In the rows, 128 means zero.
Rotation paths and how fast each direction turns (deg/step)
Each turn is a multiple of 5 degrees from 10 to 175, or 0.
Each row of a path follows its step; steps can be skipped.
Path 1:
step 1: [129 117 126 117 130 125 126 124 124 124 133 120 123 130 126 130 135 131
 121 124 124 131 128 118 129 133 131 133 135 131 129 122 133 137 123 132]
step 3: [128 122 121 129 123 124 128 127 126 130 127 119 124 129 130 138 139 116
 125 138 123 137 132 127 134 127 132 124 122 122 130 131 127 125 125 128]
step 4: [133 136 119 123 130 117 127 127 131 133 134 123 135 132 135 127 139 122
 126 125 129 133 138 129 124 129 123 128 133 125 133 127 127 122 123 123]
step 5: [130 137 132 127 122 127 132 126 119 138 134 123 128 123 132 128 139 126
 123 128 125 123 133 127 128 136 136 136 129 134 127 122 127 120 126 126]
step 7: [127 126 124 119 133 135 126 125 129 125 141 123 131 123 125 124 129 129
 125 130 126 134 133 132 127 138 136 125 121 120 119 120 129 130 125 125]
step 9: [131 126 132 127 133 126 133 125 122 133 126 121 121 124 127 136 123 124
 126 129 135 134 131 116 136 129 140 125 131 123 123 122 129 133 125 134]
step 14: [125 132 120 121 120 130 130 128 124 137 128 127 130 131 131 123 141 121
 127 121 127 120 135 133 135 131 129 128 133 128 133 121 130 121 131 124]
step 18: [133 120 128 120 136 131 134 132 119 123 124 125 127 132 125 131 124 126
 127 121 128 125 134 119 137 130 133 127 131 126 123 119 122 123 127 134]
step 22: [130 126 130 122 122 119 129 121 120 128 130 128 127 137 133 121 141 129
 120 131 127 129 132 124 126 128 127 132 137 123 129 121 133 123 121 133]
step 23: [126 130 123 128 125 136 129 120 125 130 130 129 130 121 137 124 142 127
 128 129 118 126 132 136 135 132 130 129 130 130 132 119 135 131 123 127]
step 24: [128 121 123 123 123 132 134 134 130 123 132 129 127 129 130 130 137 120
 122 130 126 131 135 127 135 134 129 122 121 123 132 118 129 120 134 121]
[125 127 129 128 127 131 126 127 126 129 126 129 128 132 128 129 128 128
 130 127 124 125 129 128 130 129 129 128 130 129 124 126 130 129 129 127] : 85
[128 129 128 124 126 127 126 129 130 126 127 130 127 130 128 129 128 128
 127 126 129 127 128 128 129 124 125 126 128 130 127 125 127 123 127 129] : 175
[130 127 125 128 125 125 126 127 126 129 128 126 130 128 131 131 131 128
 130 131 127 127 127 129 128 126 125 131 129 127 128 131 128 127 128 131] : 40
[126 126 128 129 125 128 128 130 128 130 129 130 128 127 128 128 125 127
 129 127 128 128 130 123 126 133 125 130 128 130 128 127 128 125 128 130] : 110
[128 128 127 129 129 127 127 130 129 130 128 126 128 129 129 130 129 129
 127 127 126 126 128 131 127 131 129 128 126 129 131 128 126 124 126 122] : 35
[129 125 127 129 126 127 130 130 129 126 127 130 129 127 129 128 127 126
 126 128 127 129 128 126 126 126 130 127 131 126 125 127 125 130 125 124] : 120
Path 2:
step 0: [129 114 127 133 126 132 121 124 132 127 116 134 132 134 127 129 126 122
 120 127 122 124 128 119 128 128 134 142 135 127 128 127 125 121 133 122]
step 1: [131 125 135 131 117 128 125 130 141 124 126 136 138 133 123 124 127 131
 127 129 126 134 135 129 136 133 119 133 141 117 128 127 126 126 128 129]
step 2: [129 120 127 126 125 131 124 136 123 128 119 129 135 132 124 131 134 139
 131 124 135 125 130 132 122 131 116 119 137 120 125 126 125 124 118 136]
step 8: [128 134 131 131 136 138 127 133 123 131 136 131 134 128 132 133 130 128
 129 137 122 128 115 126 123 127 126 135 126 129 135 114 130 115 127 129]
step 11: [137 129 128 130 132 135 123 131 131 134 119 132 131 132 116 125 136 126
 134 124 141 120 118 128 130 123 134 128 128 125 135 131 138 124 125 129]
step 13: [133 134 134 121 138 128 139 134 128 116 125 128 127 121 126 122 126 125
 131 126 121 129 121 134 118 130 130 122 139 122 123 125 124 124 129 136]
step 14: [131 118 133 133 140 135 132 126 132 122 115 128 122 125 122 126 126 130
 125 120 122 119 130 130 121 131 136 126 121 128 121 122 124 123 130 123]
step 17: [134 128 131 133 129 137 126 124 127 124 124 129 143 134 133 135 130 132
 125 125 128 130 129 129 116 134 120 133 127 114 128 131 116 124 128 129]
step 18: [122 124 139 128 120 132 128 123 122 125 125 135 122 125 122 134 129 133
 122 129 128 126 133 134 117 129 127 140 140 125 126 131 121 125 121 135]
step 22: [131 133 138 123 137 130 119 134 133 129 133 129 135 131 125 137 124 120
 133 124 127 122 127 136 123 119 130 132 135 136 133 123 117 124 126 126]
step 23: [120 121 132 122 137 132 129 135 136 135 128 138 133 128 120 134 126 131
 122 137 123 131 126 135 133 129 132 134 120 134 126 122 124 117 123 130]
[129 129 129 127 129 131 132 126 127 127 130 128 126 127 129 125 130 127
 131 128 130 127 125 128 129 128 133 127 125 124 128 127 129 127 129 128] : 20
[131 126 132 128 127 126 127 129 127 129 127 128 130 131 131 126 125 124
 128 130 133 127 127 128 129 129 128 129 127 127 127 130 128 129 127 128] : 70
[130 129 129 126 127 128 129 125 128 127 129 127 128 130 124 128 129 127
 129 128 128 131 126 130 126 127 127 128 131 131 126 129 133 125 126 129] : 155
[128 127 132 126 126 128 128 128 129 126 127 127 130 125 128 129 128 128
 127 128 124 129 127 127 127 127 133 131 128 129 126 127 126 130 126 127] : 80
[126 132 129 130 125 124 130 129 127 129 129 128 128 126 127 124 128 127
 128 129 130 129 132 128 128 130 130 128 132 129 128 128 126 126 129 128] : 125
[129 128 125 127 126 126 129 129 131 130 128 130 130 127 130 126 127 127
 128 130 124 132 125 126 130 130 127 129 127 127 131 126 130 126 128 130] : 95
[125 130 128 127 125 129 127 129 128 128 125 132 127 126 128 131 127 127
 132 125 130 129 126 126 130 127 128 126 130 126 126 128 129 127 127 126] : 40
[126 131 131 126 130 125 126 128 127 130 130 126 128 125 125 130 127 128
 129 130 130 128 126 126 130 126 127 130 124 129 130 129 127 126 129 128] : 25
Path 3:
step 2: [134 123 128 119 133 127 128 134 125 123 129 126 129 126 125 135 118 132
 129 124 134 126 138 123 124 120 123 133 120 119 123 120 127 128 131 126]
step 8: [123 130 133 125 131 127 119 128 128 128 117 125 130 125 129 124 125 126
 131 132 128 137 134 132 136 122 121 118 123 125 127 129 132 136 138 133]
step 9: [124 127 130 125 144 122 121 127 129 129 126 125 138 130 133 126 126 128
 128 129 134 127 122 131 138 125 129 132 132 128 122 128 127 132 139 124]
step 10: [124 118 119 125 137 131 123 128 123 128 134 129 133 127 131 133 122 133
 132 122 133 125 126 132 128 127 130 128 130 120 132 121 119 119 136 126]
step 11: [126 124 128 129 122 131 124 134 127 132 138 122 125 131 126 128 124 133
 130 122 127 135 132 136 124 130 116 124 131 119 131 123 130 125 141 129]
step 14: [125 126 129 125 140 122 123 130 125 119 135 128 132 132 137 130 123 136
 127 128 128 128 133 134 125 125 122 132 124 127 120 119 123 131 131 120]
step 18: [127 118 127 122 136 131 128 126 133 123 127 127 135 132 132 121 117 129
 128 131 125 130 131 123 123 125 127 136 120 115 132 125 125 130 130 121]
step 19: [127 126 131 120 130 127 125 122 120 127 130 122 120 137 130 124 124 131
 132 123 122 132 126 134 127 127 120 133 118 122 125 121 119 133 132 131]
step 20: [135 127 135 120 132 125 119 124 122 133 126 123 125 130 124 131 123 132
 134 126 140 130 134 133 131 123 122 123 124 131 129 130 127 129 133 139]
step 21: [123 127 134 123 135 124 127 125 132 132 122 123 142 127 129 124 128 129
 128 131 141 130 128 127 124 125 126 124 130 122 124 132 131 118 137 133]
step 24: [128 125 136 121 128 127 121 126 123 139 129 120 126 131 130 120 124 128
 135 126 124 135 127 125 132 129 127 125 130 128 122 127 129 136 142 127]
[127 126 129 128 126 130 132 128 128 128 126 130 127 128 126 128 127 126
 124 129 129 131 129 126 130 127 127 128 129 125 126 124 131 129 127 127] : 70
[128 127 129 131 130 128 126 125 127 126 129 133 130 130 131 126 126 129
 126 130 125 127 125 129 131 127 129 130 128 127 130 128 127 130 127 126] : 80
[126 129 130 129 126 128 127 128 125 128 125 127 131 127 127 134 128 128
 128 126 126 129 128 129 129 129 133 129 129 127 129 128 129 130 131 128] : 20
[131 129 132 130 130 128 127 132 129 128 130 128 129 127 129 129 127 130
 129 130 129 129 132 129 127 127 126 129 129 128 130 130 132 131 127 127] : 120
[131 129 131 128 127 129 127 127 129 127 129 125 127 127 125 127 127 126
 128 127 125 131 126 131 129 128 127 124 130 129 130 125 125 129 127 130] : 90
[128 127 129 129 128 129 124 128 130 126 127 125 129 126 129 131 128 130
 128 128 129 128 125 126 128 130 128 130 128 126 126 126 127 125 124 124] : 90
Path 4:
step 1: [132 131 123 122 135 125 134 135 125 119 125 131 131 131 120 131 124 122
 134 130 125 126 130 115 128 135 130 132 134 124 123 135 131 129 133 123]
step 2: [133 130 128 137 130 123 127 126 123 124 118 131 135 137 123 137 128 122
 128 127 123 128 131 121 133 131 131 134 128 119 126 122 139 126 124 129]
step 6: [137 130 121 123 125 125 132 129 131 117 122 129 125 139 115 129 126 128
 133 122 123 122 128 132 133 135 126 130 124 125 126 130 131 124 127 129]
step 10: [128 139 124 125 123 130 130 129 120 118 133 126 127 129 122 131 125 128
 139 127 127 114 126 126 127 122 132 132 132 129 133 129 125 121 133 131]
step 11: [141 127 127 128 127 125 126 140 134 125 130 127 129 128 123 132 125 125
 137 121 126 120 128 122 133 125 132 135 127 122 136 131 135 127 132 131]
step 12: [134 135 130 129 129 128 136 131 131 127 129 125 134 135 119 127 114 121
 127 121 122 124 135 125 130 133 130 131 129 128 132 124 130 120 122 131]
step 13: [131 131 132 133 127 125 134 126 119 124 133 125 129 137 121 138 121 132
 135 120 132 128 129 132 125 119 133 135 131 127 133 127 131 126 121 130]
step 16: [135 128 132 126 121 123 139 131 125 126 121 129 131 132 120 132 124 126
 135 123 129 118 120 130 125 128 129 132 133 133 140 124 127 130 129 127]
step 18: [129 134 134 139 126 119 137 132 130 133 122 127 133 131 126 138 120 131
 122 126 131 127 126 123 131 128 131 135 132 120 127 125 130 122 123 129]
step 20: [135 138 128 129 113 122 129 133 124 123 129 131 125 136 131 133 130 129
 125 130 129 127 124 121 127 123 124 133 134 121 135 132 125 129 136 127]
step 21: [130 138 125 131 124 130 133 142 130 127 116 124 132 126 125 130 122 128
 127 130 131 121 122 119 126 133 127 136 129 127 131 129 129 125 134 129]
[128 128 129 129 127 125 131 127 126 128 124 127 128 128 128 131 130 128
 127 131 126 131 126 127 127 132 129 127 130 127 127 129 127 132 130 127] : 20
[132 124 128 123 128 126 128 129 131 128 132 129 127 131 127 126 128 128
 126 127 127 130 129 127 127 131 126 128 128 128 128 131 126 129 129 128] : 135
Path 5:
step 3: [131 134 134 112 137 134 122 130 122 131 126 134 134 123 134 134 124 122
 126 130 127 127 120 125 129 123 126 124 127 129 118 118 135 133 126 135]
step 4: [131 130 120 124 133 131 129 126 130 131 129 118 121 122 120 141 122 119
 135 134 132 132 131 130 124 132 135 120 127 121 138 123 134 135 135 129]
step 6: [137 129 135 115 138 127 125 131 127 133 117 138 138 124 129 133 121 129
 134 130 129 130 122 125 135 125 125 131 131 119 129 120 127 133 131 131]
step 8: [123 121 121 134 136 127 125 129 123 126 120 122 136 121 124 131 131 124
 130 131 120 135 131 137 127 119 136 118 121 118 129 119 130 128 133 131]
step 9: [132 126 133 121 129 127 123 132 125 137 116 128 139 125 128 132 120 129
 124 133 134 118 123 124 134 128 129 124 130 122 127 126 119 136 140 129]
step 13: [133 131 124 123 130 134 118 135 123 134 128 135 130 118 115 131 124 129
 128 125 137 117 126 128 125 135 134 127 127 121 126 120 130 123 132 136]
step 14: [131 122 113 122 132 138 135 126 128 123 132 132 136 128 129 131 122 125
 130 137 118 128 130 122 129 120 129 123 133 120 134 116 129 127 130 129]
step 15: [120 124 137 123 128 127 134 134 122 136 126 124 136 130 129 136 133 120
 131 138 133 126 130 133 139 127 138 129 130 126 125 120 133 134 133 134]
step 20: [137 136 120 121 134 138 122 127 128 124 127 122 130 119 131 132 119 124
 129 135 127 122 133 131 129 124 131 116 121 132 126 122 137 133 135 132]
step 23: [138 133 128 114 139 133 126 136 134 125 128 123 132 119 125 134 124 127
 140 131 129 132 126 133 133 126 133 127 124 129 133 121 136 130 132 133]
step 24: [128 124 118 133 132 127 135 134 118 132 131 124 128 123 129 135 125 121
 122 131 128 126 128 129 118 126 135 119 125 124 127 124 129 136 145 130]
[129 127 126 131 128 128 128 126 127 126 131 127 127 131 129 130 131 126
 128 129 127 126 127 126 130 127 128 130 125 124 129 129 129 128 131 128] : 110
[126 129 127 129 127 126 126 127 133 129 132 131 129 127 126 129 128 127
 131 130 127 125 128 131 126 129 127 125 128 127 129 129 126 127 126 129] : 120
[128 127 128 131 127 126 128 132 125 130 132 129 125 127 126 129 130 129
 127 124 129 129 130 129 127 131 130 128 129 128 128 127 129 127 130 129] : 130
[130 129 127 131 128 132 130 126 129 127 131 128 128 129 126 127 123 127
 130 127 130 130 126 127 126 126 131 127 127 129 126 127 128 128 128 127] : 110
[125 130 128 130 130 128 126 128 129 127 126 123 128 127 128 130 128 125
 126 127 127 128 128 129 125 129 130 126 126 130 127 130 130 130 129 129] : 90
Path 6:
step 1: [138 138 130 126 120 129 123 131 134 123 127 110 133 129 127 126 117 131
 130 133 128 130 126 126 123 127 136 128 124 122 129 118 132 121 132 126]
step 5: [126 137 139 130 131 128 129 125 125 127 119 119 122 135 123 133 137 130
 130 139 134 123 122 120 127 121 131 131 125 130 119 134 131 118 127 125]
step 10: [124 130 127 124 131 133 136 132 130 117 124 118 129 128 126 132 136 130
 134 144 123 128 128 125 128 132 126 138 127 131 120 121 123 120 128 119]
step 11: [130 138 129 133 124 123 133 130 124 124 128 124 128 127 135 124 134 124
 120 142 124 124 118 127 129 125 126 132 129 114 122 134 128 126 118 124]
step 12: [129 127 123 115 131 129 126 128 120 127 124 120 123 124 127 133 136 129
 126 132 126 122 122 133 124 124 128 141 125 117 129 132 131 115 136 128]
step 16: [128 126 126 131 120 129 132 129 131 125 131 127 119 119 131 122 135 134
 134 142 124 128 136 124 124 129 122 131 128 119 125 131 129 119 115 130]
step 19: [120 136 126 122 130 117 124 135 132 126 131 124 120 130 126 122 134 127
 135 133 127 130 127 126 124 119 127 125 126 127 122 129 138 111 129 127]
step 20: [131 135 133 122 126 127 131 138 127 122 128 120 124 119 123 115 125 129
 123 128 122 139 130 124 133 128 126 133 124 122 129 139 134 127 135 120]
step 22: [114 135 130 114 119 129 131 133 131 130 124 125 124 125 129 121 130 130
 137 129 128 130 133 121 127 122 134 134 132 119 126 127 129 131 121 118]
step 23: [125 133 132 123 126 130 134 131 135 129 127 126 119 118 128 123 136 124
 129 139 121 117 128 126 140 130 123 135 116 132 126 129 130 131 129 122]
step 24: [124 140 123 122 127 121 135 133 136 128 127 123 137 131 134 126 127 131
 126 137 124 127 125 123 131 120 131 140 124 126 120 124 131 118 129 132]
[125 127 126 126 130 128 126 130 129 127 128 127 128 127 130 130 127 130
 127 128 129 127 127 126 128 132 123 127 130 126 126 131 130 127 127 126] : 10
[131 130 130 128 126 126 129 130 128 129 127 127 125 128 128 127 131 127
 126 126 130 128 127 130 129 126 126 126 130 129 126 131 126 131 127 126] : 125
[128 130 127 127 127 127 128 128 127 127 128 127 131 128 129 127 128 129
 125 128 124 132 129 125 129 130 130 125 128 125 129 128 127 133 127 126] : 155
[131 124 130 129 126 129 126 125 130 129 124 126 128 131 129 129 126 127
 126 130 130 128 125 126 127 129 128 127 129 129 129 126 128 128 129 127] : 10
[126 127 130 126 129 126 128 125 127 128 124 128 126 129 130 131 128 129
 132 125 129 125 131 129 129 128 130 128 128 126 132 128 130 131 127 127] : 80
[130 127 131 129 129 129 127 128 126 126 127 129 128 129 126 130 130 130
 130 129 125 128 128 124 133 130 126 130 126 131 128 130 127 129 127 130] : 140
[127 128 130 131 129 128 129 127 129 129 129 127 126 127 125 127 128 131
 127 126 130 129 131 124 126 126 128 124 126 129 130 128 131 126 127 128] : 25
Path 7:
step 0: [116 133 133 132 127 128 122 129 119 132 122 132 128 128 130 128 133 130
 125 139 137 127 133 129 125 131 128 126 131 125 134 120 131 139 126 131]
step 1: [127 132 130 129 134 128 123 130 128 122 123 133 132 122 128 126 125 134
 126 130 125 131 135 127 125 128 128 120 119 119 142 129 129 135 135 134]
step 3: [117 131 129 133 128 121 126 130 129 129 133 132 125 123 131 134 129 130
 131 125 124 127 128 127 130 131 132 124 132 130 132 121 132 147 130 120]
step 4: [127 126 134 129 127 120 123 128 130 122 140 128 128 122 124 133 131 135
 134 127 125 125 132 130 128 126 123 116 126 126 135 126 135 127 138 128]
step 15: [132 131 135 131 127 121 120 142 127 125 127 121 135 127 129 135 128 137
 130 127 131 131 129 128 124 123 123 132 125 124 132 119 123 131 129 124]
step 16: [129 129 121 136 136 119 128 135 132 127 132 127 124 124 134 133 124 135
 130 124 136 131 125 124 128 136 117 124 125 126 133 131 122 131 125 125]
step 17: [126 129 123 137 122 129 119 133 136 124 134 124 121 124 122 135 132 127
 132 128 136 128 130 127 124 129 129 125 138 132 132 132 119 132 130 126]
step 18: [128 131 135 135 131 130 126 136 130 121 129 121 133 132 139 136 132 129
 141 133 132 124 134 127 126 132 126 128 137 126 133 126 129 129 129 131]
step 19: [125 132 130 127 135 129 128 129 140 122 133 131 128 131 133 129 126 136
 128 132 138 131 133 123 131 129 122 122 127 135 135 133 127 128 124 140]
step 22: [117 125 133 128 129 130 123 127 131 121 128 137 127 133 125 133 128 130
 128 127 133 132 126 126 134 127 127 109 127 129 124 127 132 123 124 131]
step 24: [127 122 135 137 132 133 128 132 131 126 119 130 129 128 127 133 116 137
 131 127 128 127 122 125 140 128 124 131 123 128 122 124 128 133 126 125]
[130 129 125 127 130 129 127 127 128 126 128 129 127 125 124 128 128 128
 125 126 128 129 130 128 126 132 127 125 128 130 128 131 128 124 129 128] : 120
[130 129 128 128 126 128 126 128 131 127 126 127 129 128 128 130 130 127
 127 127 124 125 130 128 124 125 132 126 128 126 129 128 126 129 130 126] : 130
[127 128 130 128 126 129 129 126 125 132 130 131 127 125 127 127 128 129
 126 130 124 128 129 128 128 129 127 129 128 126 130 129 132 130 131 129] : 10
[127 130 129 130 126 129 129 129 132 127 130 128 130 129 129 127 129 125
 126 127 125 126 127 126 132 129 126 127 129 131 130 127 129 126 130 128] : 25
[126 130 128 129 131 133 130 129 126 127 130 128 126 131 129 128 129 127
 127 129 129 126 127 129 125 125 128 130 128 128 131 131 128 127 127 129] : 35
[129 128 130 134 127 128 126 127 126 127 127 130 129 127 127 127 127 125
 125 129 129 127 127 126 127 129 127 128 128 125 128 128 123 128 126 128] : 45
[130 129 129 126 126 126 126 128 126 127 130 132 129 130 131 129 132 130
 128 127 128 131 129 128 128 128 128 128 125 127 130 126 128 125 127 130] : 100
